A single turn carries every row of the set below to another of its rows. Some are shown first; where does it send the rows asked next?
j_958: -12,-9,11,13,4,-15,10,-1,-7,-2,5,-7,-15,7,-6,-20,5,-6,-2,-21,-1,-16,-1
j_355: 8,-8,10,0,10,4,-3,-7,-7,2,2,-2,-9,-6,-11,-25,4,-5,-13,-2,13,-17,-1
j_448: -4,4,11,9,13,-11,4,-9,-21,-5,-5,-18,-10,-4,-6,-22,-5,-10,-13,-19,-1,-22,3
j_583: 3,12,-1,-8,6,-6,-9,13,-3,-5,-14,-2,8,-7,-19,-12,-19,-14,-10,-2,-1,-16,11
j_631: -6,3,0,7,-7,-10,10,-18,-4,-2,2,-15,12,6,-13,-16,-1,2,-2,-15,-13,-16,4
j_634: -12,-4,-3,-3,-7,-7,-6,9,1,-2,-11,5,2,8,-24,-2,-6,-12,0,-4,1,-12,13
j_895: -3,2,-5,-14,-5,-2,-2,7,5,2,-21,-5,-3,8,-20,-4,-8,-14,-7,-15,-16,-13,4
j_336: -2,10,-4,-13,-10,-12,4,12,-3,-2,-3,0,-1,-9,-24,-2,-19,-17,-1,-4,-1,-8,-3
j_742: 5,-2,13,-6,11,9,-4,-5,-15,8,7,-13,-10,-9,-21,-12,-3,2,-5,-9,7,-18,-11
j_571: -9,0,7,3,13,-7,4,-2,-20,0,3,-5,-12,-7,-4,-19,3,-18,2,-22,4,-14,-16
j_553: -3,3,3,-12,1,-4,2,15,1,-3,-20,1,-2,-5,-17,2,-12,-16,10,-12,-1,-18,-10
j_700: 2,-9,10,0,-4,2,5,-14,-14,4,5,-12,-15,-2,-22,-10,0,0,-8,-4,9,-16,0
j_67: 5,-10,10,-2,5,1,-4,-2,3,10,11,-6,-14,-2,-18,-21,7,-1,-9,-10,2,-12,-11
j_781: -8,11,12,3,9,-14,14,0,-16,1,13,-15,-13,-4,-13,-17,-8,-2,-1,-19,-3,-18,-11
j_707: -7,3,0,-10,1,-6,-9,19,-2,1,-7,2,1,-7,-25,2,-13,-14,10,-10,1,-12,-8
j_196: -10,11,9,9,20,-14,-1,-3,-8,3,6,-6,-6,4,-11,-31,5,-8,-6,-15,1,-23,-5
j_882: -10,3,-1,-6,-6,-8,6,8,9,-1,-16,5,-1,14,-22,-4,-5,-9,3,-4,-4,-19,8
j_992: -3,18,-4,-18,-5,-9,10,9,1,2,-10,0,-2,-1,-24,-3,-16,-14,2,-6,-6,-16,-9
j_554: -4,15,-3,-9,8,-11,-9,4,6,1,-23,0,4,2,-24,-11,-7,-20,-2,-6,-3,-26,-4
j_711: -5,-9,0,8,2,-3,-2,-10,1,-2,-5,-6,13,3,-4,-20,9,-6,3,-22,-11,-13,-3
j_488: 0,5,6,12,9,-14,6,-11,-3,-9,-5,-4,17,-8,-3,-23,-2,-7,5,-11,3,-24,-6
j_584: -6,3,-1,3,-1,-13,9,-8,0,1,8,-4,10,-6,-11,-15,3,-8,13,-19,-6,-13,-22
j_577: 4,13,3,-9,5,-7,3,10,2,-7,-23,-3,4,-1,-16,-9,-18,-10,-6,-4,-3,-25,9
j_36: 8,-5,11,1,1,-10,5,-8,-2,3,9,-4,-15,-11,-18,-20,0,-8,-8,-3,13,-17,-14
j_475: -2,0,3,0,-2,-1,12,-8,-15,-5,2,-14,10,-10,-6,-7,-9,-1,9,-22,-9,-13,-10
j_463: 2,13,2,3,10,-8,-3,-15,-9,-1,-4,-19,17,-8,-12,-20,-5,-6,-2,-19,-12,-22,-9
j_665: -4,1,-5,-9,-8,-8,-8,12,6,2,-8,-5,0,5,-25,-7,-10,-11,-10,-10,-14,-7,10
j_610: 6,0,13,3,6,-6,-6,-12,-5,8,5,-18,-12,-3,-29,-17,-1,1,-14,-5,4,-23,-5
j_427: -13,3,2,0,7,-2,4,-8,-19,7,7,-14,-11,8,-11,-20,5,-7,-9,-23,-10,-11,-1
j_516: -4,11,0,-1,4,-18,-15,8,3,-2,-15,-1,5,-4,-29,-9,-11,-18,-3,-2,3,-22,2

j_781 turns into j_958
j_631 turns into j_488
j_700 turns into j_355
Now these:
j_992 turns into j_882
j_634 turns into j_583

